In the rows, zero is written as 128.
A single turn carries every row of the set below to another of its rows. Some are shown first; where does it send the rows asked next?
J_604: [107 143 156 129 111 104 115 119 118 160 137 137 113  90 136 132]
J_246: [121 124 123 155 147 111 142 120 140 169 158 112 148 151 109  88]
J_933: [129 128 133 133 110 139 108  96 130 107 162 105 149 156  98 124]
J_41: [161 107 126 132 156 110 112 113 132 152 118 121 122 105  87 122]
J_678: [140 122 133 133 142 129 103 146 125 124 111 104 161 131 103 123]
J_808: [128 124 174 152 146 123 132 128 134 162 105 123  93 126 115 121]
J_312: [118 125 130 142 128  96 113 107 122 146 115 111 115 183 113 128]
J_828: [136 137 151 133 148 118  97 132 143 147 162 102 141 136  75 110]
J_406: [112 115 164 162 107 124 104  64 149 125 118 132 127 116 117 137]
J_308: [122 143 132 130 106 108 102 139 118 139 116 109 105 144 118 141]
J_831: [134 132 141 165 151 124  99 105 118 154 116  90 131 165 117 109]
J_726: [152 102 159 153 148 140 125  97 147 136 112 122 160 121 142 102]
J_70: [ 77 128 139 147 129 111 131 100 155 119 137 132 139 164 122 123]
J_329: [114  88 138 141 111  86 136  90 112 162 147 130 142 104 113 116]
J_530: [126  89 166 134 107 110 101 103 149 129 126 113 139 163  96 134]
J_621: [148 126 151 153 112  87 135  84 121 152 137 121 109 130  98 141]
J_969: [115 144 136 111 109  89 124 122 156 126 120 128 126 143  94 106]
J_825: [109 114 156 129 106  96 142  98 146 134 105 108 122  96 138 130]
J_586: [130 108 169 148 146 124 113 106 130 153 148  81 134  88 120 135]
J_559: [124 116 158 163 126 110 100 141 166 133 102 120 121 125 127 108]
J_174: [ 92 149 124 150 131  98  94 100 143 170 137 136 105 146 113 121]
J_684: [125 124 156 126 147 124 118 131 122 147 134 131 169  76 118 117]
J_562: [118 140 124 148 130 107 145  87 131 148 169 107 134  91 111  99]
J_880: [102 126 122 114 110 112 122  76 149 170 142 137 130 128 150 113]
J_301: [122 101 155 147 144 105 104  83 139 139 146 129 171 120 159 119]
J_147: [158 108 147 171 121 125 114  86 135 178 136 112 132 108 104 104]
J_788: [129 132 108 131 134 122 103  85 125 153 131 128  99 155 102 105]
J_61: [148 105 142 159 164 115  85  88 120 122 131 121 136 144 109 108]
J_149: [124  95 127 142 150 124 138 103 122 132 170 114 158 119 101 135]
J_588: [ 90 150 162 118 116 103  99 108 139 126 145 107 142 130 152 119]
J_931: [110 122 140 139 128 117 116  92 172 151 136 166 134  97 140 118]
J_97: [118 121 145 134  73  96 104  86 118 139 141 117 128 138 108 107]
J_356: [104 146 134 144 122  98 118  75 135 154 147 142 103 111 131 143]
J_861: [ 92 100 137 130 129 130 113 112 154 126 156  99 166 123 109  93]
J_739: [118 107 176 140 135  88  76  99 129 134 118 127 140  97 111 118]
J_126: [134 148 113 108 136 124 141 121 141 149 140  99 122 138 130 120]
J_531: [146  98 144 140 145 128 103 117 134 139 120 105 168 150 109  88]
J_66: [129 115 149 140 135 131 110  88 149 144 153 133 159  80 130  99]
J_524: [107 160 140 153 132 116 101 123 177 144 119 110 163 111 119 113]
J_520: [112 169 156 142 154 128 136 109 145 175 125 117 136 115 110 128]

J_861 moves to J_530
J_586 moves to J_828
J_678 moves to J_308
And these:
J_126 moves to J_588
J_147 moves to J_246
J_329 moves to J_149
J_356 moves to J_66
J_520 moves to J_524
J_788 moves to J_880
J_726 moves to J_831

A single turn carries every row of the set below to another of its rows. Some are shown first; where does it send the rows asked next?
J_753: [122 118 150 118 109 137 142 101 136 121 120 120 111 172 129 111 141 109
  90 129 108 119 142 135 151 127 136 114 125 126 131 162]
J_834: [135 144 118 105 115 113 114 148 118 153  91 131 142 143 136 125 120 116
 154 120 168 130 133 145 158 130 136 112 116 134 150 127]
J_801: [138 134 103 117 168 159 129 112 121 125 149  98 136  94 117  93 122 115
 111 129 115 133  92 131  85 133 144 125 132 111 115 134]
J_741: [158 111 145 115 156 121 132  97 126 111 162 134 140  92 121 115 125 111
 113 134 129 162  91 138 117 129 117 139 132 145 102 134]
J_111: [130 128 131 157 109 140 157 133 155 136 144 132 113 170 157 133 140 121
  99 127 105 131 123 118 130 119 131 137 163 106 111 159]
J_734: [157 160 153 135 133 137 117 120 125 155 125 106 110 132 152 148 148 119
 142 139 122 107 107 153 108 119 137 159 154 143 167 139]
J_341: [145 130 123 115 169 147 120 110 132 122 154  87 138  98 105 107 117 124
 106 121 141 140  93 135 107 140 121 121 133 108 114 131]
J_197: [129 117 125 139 135 111 146 128 140  81 124 164 151 115 124 114  89 126
 122 116 117 165 107 132 126 117 126 119 110 136 126 131]
J_401: [131 114 118 142 132 115 149 130 134  85 122 172 147 113 130 109  92 123
 125 120 109 161 104 129 116 115 138 118 114 139 124 130]
J_619: [136 152  89 130 114 126 141 159 111 164  99 157 139 132 163 123 131 119
 169 132 134 126 115 132 121 115 159 137 135 144 140 127]
J_517: [113 137 121 150 115 143 156 138 153 135 139 131 120 168 152 122 144 122
 101 127  93 129 122 124 119 113 136 144 162 106 119 167]
J_997: [120 156  93 102 122 125 119 154 108 153  84 140 145 137 143 108 128 111
 159 126 136 121 130 148 128 120 163 120 113 137 153 136]
J_664: [107 130 137 110 115 140 138 108 135 120 115 119 115 167 124 104 148 107
  87 132  94 117 144 138 139 122 141 118 124 126 138 171]
J_925: [156 163 152 135 130 136 119 124 122 154 123 104 111 130 149 146 147 117
 143 138 122 105 104 154 107 119 139 159 156 141 167 140]
J_990: [120 123 117 136 138 113 146 131 138  82 118 167 153 112 124 108  92 126
 121 116 107 162 104 132 118 116 134 121 112 137 127 134]
J_43: [150 144 155  95 139 107 110 132 136 137 135 129 119 135 161 121 130  84
 144 118 120  98 128 186 122 120 151 134 146 117 124 143]
J_913: [124 119 139 122 106 144 147  99 130 124 118 128 108 166 136 101 145 103
  92 137  91 113 143 132 135 121 151 113 126 128 130 163]
J_354: [157 162 151 135 132 135 117 121 125 153 124 102 112 133 150 147 147 116
 140 135 123 107 105 155 109 119 136 161 157 141 166 140]
J_518: [115 122  82 150 150 154 155 127 118 116 123 126 115 113 112  99 106 150
 114 106 127 119 100 130 111 151 135 107 124 131 141 117]
J_167: [155 131 110 119 106 126 128 139 103 158  93 150 131 137 159 115 117 107
 163 129 151 114 130 135 137 128 163 108 116 141 139 120]
J_565: [163 115 119 129 156 156 131  99 120 128 158 101 126  96 124 102 116 116
 115 128 133 128  92 125  95 141 139 113 136 113 106 122]
J_713: [120 161  99 117 125 114 122 169 126 158  96 140 149 135 144 134 131 128
 155 119 150 140 117 142 144 120 133 142 134 136 149 135]
J_887: [132 131 126 105 168 124 129 109 128 108 152 130 152  89 112 107 134 115
 111 133 111 164  90 145 108 120 122 152 133 140 112 144]
J_302: [115 138 132 145 118 135 150 142 161 134 139 122 122 174 146 132 141 124
  96 123 108 139 123 127 135 117 121 142 163 101 120 165]
J_510: [115 125  89 148 149 151 151 129 124 113 123 120 117 114 106 107 103 153
 109  99 135 123 103 133 122 151 127 110 125 129 139 118]
J_958: [153 116 124 119 157 132 142 101 120 112 156 147 140  86 129 102 131 105
 119 142 103 154  90 136  95 117 141 143 132 146 101 135]
J_74: [151 138 115 134 110 115 133 155 120 162 107 147 133 137 158 143 123 126
 161 123 167 136 117 132 151 128 138 128 137 142 134 121]
J_289: [149 145 154  94 139 109 110 132 138 139 134 130 121 134 161 119 129  84
 147 116 118  97 129 186 118 118 152 133 145 116 128 143]
J_220: [123 115  95 155 146 153 154 124 120 117 125 124 111 114 115 104 100 151
 113 102 137 121 103 127 119 153 129 105 125 132 134 115]
J_100: [149 142 155  97 138 109 110 132 134 137 133 129 119 133 162 119 129  83
 146 117 116  98 129 186 120 120 155 133 145 118 126 144]

J_517 moves to J_913
J_167 moves to J_74
J_289 moves to J_925
And these:
J_958 moves to J_565
J_518 moves to J_401

